500 stands for zero in the data rows.
Some points:
412 447 511 564 532 474 354 628 422 517 542 594 435 475 376 403 207 465 570 612 589 436 516 530 624 515 639 458 501 483 413 580
608 443 377 402 408 317 481 457 422 557 464 588 451 497 560 233 541 525 546 418 491 527 386 447 369 417 633 502 486 567 564 536
692 556 526 417 366 722 561 226 512 529 292 355 616 538 569 536 461 354 408 578 264 477 308 381 364 381 451 545 661 355 675 358
740 509 311 356 446 494 695 204 566 541 530 391 676 539 731 620 624 491 386 492 248 586 232 522 118 468 555 515 582 475 585 412
526 435 297 532 533 394 506 611 505 466 414 506 371 462 482 371 561 481 547 432 644 424 431 534 419 466 536 500 548 594 337 569
510 504 485 437 432 457 563 642 607 402 552 414 380 389 495 349 510 544 417 565 586 530 492 461 425 556 433 455 478 630 433 589
579 552 491 523 480 569 466 511 512 538 532 530 600 513 584 586 471 484 463 553 427 573 522 507 453 484 424 563 510 391 550 467
431 553 370 264 442 534 580 274 512 535 393 422 652 593 629 693 692 515 437 479 310 580 401 263 224 428 610 534 570 466 656 406
422 545 502 508 571 725 498 452 566 416 436 539 853 595 576 565 488 596 574 488 380 699 433 444 455 481 524 501 549 453 432 444
414 533 339 566 465 565 480 500 571 487 640 561 594 475 506 577 433 548 554 521 448 587 417 484 422 568 551 557 422 428 517 489
507 406 540 598 472 564 449 588 346 563 684 357 493 420 505 661 549 622 420 546 405 578 775 501 816 590 495 475 502 530 527 607
439 407 433 483 602 514 578 581 526 441 424 427 514 525 551 506 710 568 536 425 520 466 578 437 430 504 430 462 503 565 559 571
346 434 550 566 514 327 413 660 393 577 539 559 360 266 498 415 569 445 562 385 602 439 775 588 673 499 489 395 406 677 481 544
426 371 555 506 559 288 537 638 603 456 795 564 448 496 421 342 351 354 593 535 569 570 387 543 459 447 577 409 505 507 373 563
554 483 496 440 543 566 507 516 516 342 385 506 507 500 481 495 492 489 608 510 398 505 517 565 574 545 519 476 477 487 572 461
465 440 498 418 463 555 621 527 429 530 451 439 429 453 462 436 574 464 500 596 508 369 534 443 546 466 456 463 510 512 411 410
368 450 496 534 408 366 387 662 511 599 597 620 336 475 329 425 388 353 461 487 704 390 664 536 506 535 391 488 461 511 338 525
599 589 590 691 517 679 345 397 421 610 433 451 484 521 462 823 342 729 501 595 310 538 528 508 888 648 440 602 468 406 614 459
 25 471 520 476 463 343 555 471 544 409 457 532 537 335 544 362 516 369 447 481 482 530 377 521 356 485 485 550 553 478 537 487
545 473 562 544 597 480 463 523 540 437 452 541 459 488 543 483 594 517 392 615 498 568 463 575 494 527 466 478 543 517 529 463
412 495 553 481 466 398 551 526 550 443 504 562 341 617 505 359 540 463 537 401 549 399 596 565 471 435 431 535 500 538 471 558
692 529 512 518 334 639 492 449 457 579 459 453 467 453 439 581 563 566 524 674 351 566 540 464 544 503 427 463 441 415 644 428
534 488 542 586 402 740 308 552 295 510 480 389 623 693 475 792 348 669 504 564 482 546 608 476 821 673 469 607 493 414 640 450
498 388 435 486 541 526 465 512 492 453 383 509 517 478 435 518 456 527 512 588 471 413 544 497 764 433 467 473 503 490 573 460
422 518 488 532 533 323 460 576 429 596 538 414 483 334 497 485 556 475 420 439 737 461 651 601 594 520 568 452 482 584 460 637
494 434 398 370 350 383 691 457 486 498 433 508 525 493 527 364 700 440 411 520 682 405 552 426 383 529 484 511 463 582 491 621
538 506 468 534 492 497 506 424 454 556 460 511 449 337 540 712 594 565 575 483 534 418 411 413 593 557 453 482 414 472 548 481
586 485 413 336 435 389 606 465 493 440 501 482 533 416 610 267 778 458 455 386 418 384 489 430 323 438 480 479 587 431 492 482
538 624 513 532 438 462 575 405 534 479 554 371 563 388 463 529 430 520 498 573 442 585 447 396 452 552 491 515 389 497 463 529
552 613 728 495 432 579 590 577 477 499 392 378 434 420 443 628 477 373 442 524 558 451 480 498 526 715 467 487 460 551 449 545
585 428 474 429 515 631 613 463 523 502 513 408 450 338 491 415 577 452 457 512 726 436 555 529 509 439 558 490 467 564 462 496
449 511 523 563 598 512 239 564 445 495 318 613 521 561 599 518 381 413 543 479 565 352 524 510 612 519 545 525 572 467 403 543
407 431 500 537 637 319 479 526 457 466 585 727 501 499 501 402 543 527 568 525 570 455 477 550 537 418 472 361 469 388 397 485
468 399 452 412 518 384 686 489 513 545 523 668 463 427 561 391 745 476 443 516 606 417 500 680 332 443 596 521 431 613 537 545
459 618 380 389 349 435 631 374 500 566 504 446 480 485 688 392 723 484 440 453 532 524 443 511 313 417 496 452 467 651 567 508
453 555 386 519 634 543 498 338 563 443 555 626 657 622 596 608 271 505 524 687 418 640 345 455 134 388 550 613 695 404 566 587
399 564 526 535 430 498 430 534 454 397 544 564 332 465 399 472 399 380 584 426 587 506 598 630 509 479 638 435 436 566 378 551
394 564 549 458 672 330 550 655 609 413 541 585 338 423 344 294 509 357 609 362 624 510 552 644 391 534 531 501 545 566 338 701
639 491 383 418 472 811 615 319 534 517 449 376 787 587 530 619 520 520 398 632 419 585 410 416 424 444 341 397 581 501 738 516
384 486 533 624 571 524 313 592 532 449 589 500 558 523 403 538 314 493 611 538 546 579 512 556 518 671 542 588 502 402 432 463
577 498 413 417 380 795 489 285 510 532 504 310 631 619 545 557 631 550 464 540 448 528 411 365 393 518 466 564 668 347 670 388
528 687 541 423 564 477 612 342 563 293 623 604 663 656 645 632 502 578 482 333 447 647 231 228 201 428 743 617 611 733 564 326
646 563 681 523 476 519 492 507 428 551 464 458 515 451 488 590 497 555 465 471 490 482 542 520 570 477 498 519 562 533 548 449
411 464 547 507 649 394 509 519 517 472 510 473 467 399 452 360 478 391 514 522 619 471 538 430 423 433 396 474 512 563 440 636
522 491 451 506 504 515 533 413 500 523 481 493 587 668 569 566 402 549 549 470 415 513 432 454 481 553 578 454 555 459 564 447
680 481 378 486 450 497 621 351 406 305 528 564 651 501 608 544 570 612 285 664 396 668 268 494 390 461 455 540 426 520 475 403
525 542 596 376 437 404 514 526 358 588 422 482 425 539 352 505 501 526 553 506 615 439 526 559 672 480 527 415 465 415 479 450
448 288 440 400 568 400 584 587 512 582 466 415 446 537 478 411 460 473 582 474 499 383 477 533 583 468 451 422 509 523 396 532
321 457 447 637 493 412 263 573 385 545 508 590 386 565 483 476 328 503 545 442 624 530 621 546 748 488 456 448 448 601 407 718
466 581 513 324 517 367 507 630 481 537 390 480 444 498 522 490 587 531 527 401 583 448 640 470 618 455 541 577 189 651 502 593
567 508 511 593 411 604 362 526 451 715 427 415 485 514 422 770 369 661 561 593 380 554 762 450 741 562 202 551 557 450 636 392
483 574 468 617 524 620 402 394 829 513 474 433 520 619 392 552 388 608 441 540 404 457 548 577 589 572 474 457 510 565 644 388
625 489 485 471 394 552 686 499 510 482 454 403 486 448 509 430 501 444 420 449 486 457 406 368 516 498 432 477 474 452 557 410
562 625 352 563 700 999 564 481 523 494 491 436 635 530 546 517 355 560 444 574 415 580 470 475 797 493 439 544 510 439 548 539
537 542 462 468 562 439 547 327 636 436 583 687 553 547 356 535 697 213 494 476 468 590 238 386 238 449 545 600 731 426 445 477
382 637 595 553 535 340 448 568 618 400 712 595 368 484 382 302 484 446 401 289 652 484 469 534 290 499 609 452 471 545 332 599
507 574 444 462 532 558 543 492 634 417 497 488 443 497 450 551 476 464 458 538 527 560 400 516 438 442 518 429 462 309 574 436
322 487 621 451 524 182 467 630 451 497 401 694 309 420 519 182 520 459 557 425 745 397 669 609 502 479 590 477 392 513 281 608
572 507 448 485 584 566 561 564 545 482 517 449 595 552 443 508 429 623 408 565 468 480 463 438 431 425 489 512 511 381 567 377
624 415 449 362 455 446 602 349 440 471 543 465 595 483 574 418 575 394 566 533   0 504 396 401 233 402 643 468 537 525 531 418
523 635 587 645 488 568 417 406 602 513 594 688 642 692 678 525 569 580 493 427 454 667 359 377 325 479 676 558 476 435 501 289
571 411 457 393 399 675 594 540 554 582 372 299 385 491 454 599 531 463 788 602 543 410 683 516 559 554 419 423 515 485 526 397
514 445 535 541 523 409 537 644 470 498 571 484 349 466 421 288 439 366 523 494 552 399 580 606 534 459 414 490 304 569 456 583
469 483 500 454 525 332 531 669 560 471 534 532 378 402 492 346 528 495 472 425 619 409 632 592 620 522 359 412 520 524 353 585
552 513 609 659 491 599 316 583 442 657 455 316 483 516 399 777 344 645 465 540 473 632 536 489 844 585 399 508 519 443 555 515
621 562 609 651 478 669 296 464 376 583 486 451 564 568 627 737 438 627 441 537 399 541 535 531 776 516 488 500 521 367 519 497
433 379 716 483 582 425 543 557 534 427 499 568 421 563 428 358 494 329 527 415 614 447 413 731 360 528 534 411 505 551 334 487
576 406 443 523 458 514 374 592 421 626 456 409 381 477 470 588 513 575 478 502 330 157 631 736 722 487 409 440 391 487 533 558
619 487 651 671 492 530 274 546 390 689 432 556 572 723 394 745 366 560 527 507 420 578 621 437 761 590 461 597 523 412 563 555
403 554 617 613 622 321 452 509 573 328 692 611 483 487 490 367 586 701 552 416 634 636 414 455 389 565 645 532 534 583 361 473
360 570 541 720 520 456 376 539 517 465 604 571 436 506 500 513 385 414 543 281 587 473 533 652 438 571 568 653 403 533 446 381
544 415 683 446 534 540 650 522 445 525 474 592 483 465 566 492 561 526 496 455 501 474 585 488 452 445 463 662 557 534 543 565
There is one direction along which these points spread out most. Take the direction at right angles to it along which they spread out most. Then take the direction at right angles to both along which they spread out most. Go by this last direction. How far along it is each point below, from 0 to 99? 50 is the average, and the first point above lies past it. One standard deviation of the points above along it is 16.
562 625 352 563 700 999 564 481 523 494 491 436 635 530 546 517 355 560 444 574 415 580 470 475 797 493 439 544 510 439 548 539 55
360 570 541 720 520 456 376 539 517 465 604 571 436 506 500 513 385 414 543 281 587 473 533 652 438 571 568 653 403 533 446 381 78
465 440 498 418 463 555 621 527 429 530 451 439 429 453 462 436 574 464 500 596 508 369 534 443 546 466 456 463 510 512 411 410 29
384 486 533 624 571 524 313 592 532 449 589 500 558 523 403 538 314 493 611 538 546 579 512 556 518 671 542 588 502 402 432 463 81
740 509 311 356 446 494 695 204 566 541 530 391 676 539 731 620 624 491 386 492 248 586 232 522 118 468 555 515 582 475 585 412 39
621 562 609 651 478 669 296 464 376 583 486 451 564 568 627 737 438 627 441 537 399 541 535 531 776 516 488 500 521 367 519 497 59
368 450 496 534 408 366 387 662 511 599 597 620 336 475 329 425 388 353 461 487 704 390 664 536 506 535 391 488 461 511 338 525 53
538 624 513 532 438 462 575 405 534 479 554 371 563 388 463 529 430 520 498 573 442 585 447 396 452 552 491 515 389 497 463 529 52
624 415 449 362 455 446 602 349 440 471 543 465 595 483 574 418 575 394 566 533   0 504 396 401 233 402 643 468 537 525 531 418 39
403 554 617 613 622 321 452 509 573 328 692 611 483 487 490 367 586 701 552 416 634 636 414 455 389 565 645 532 534 583 361 473 83
382 637 595 553 535 340 448 568 618 400 712 595 368 484 382 302 484 446 401 289 652 484 469 534 290 499 609 452 471 545 332 599 74
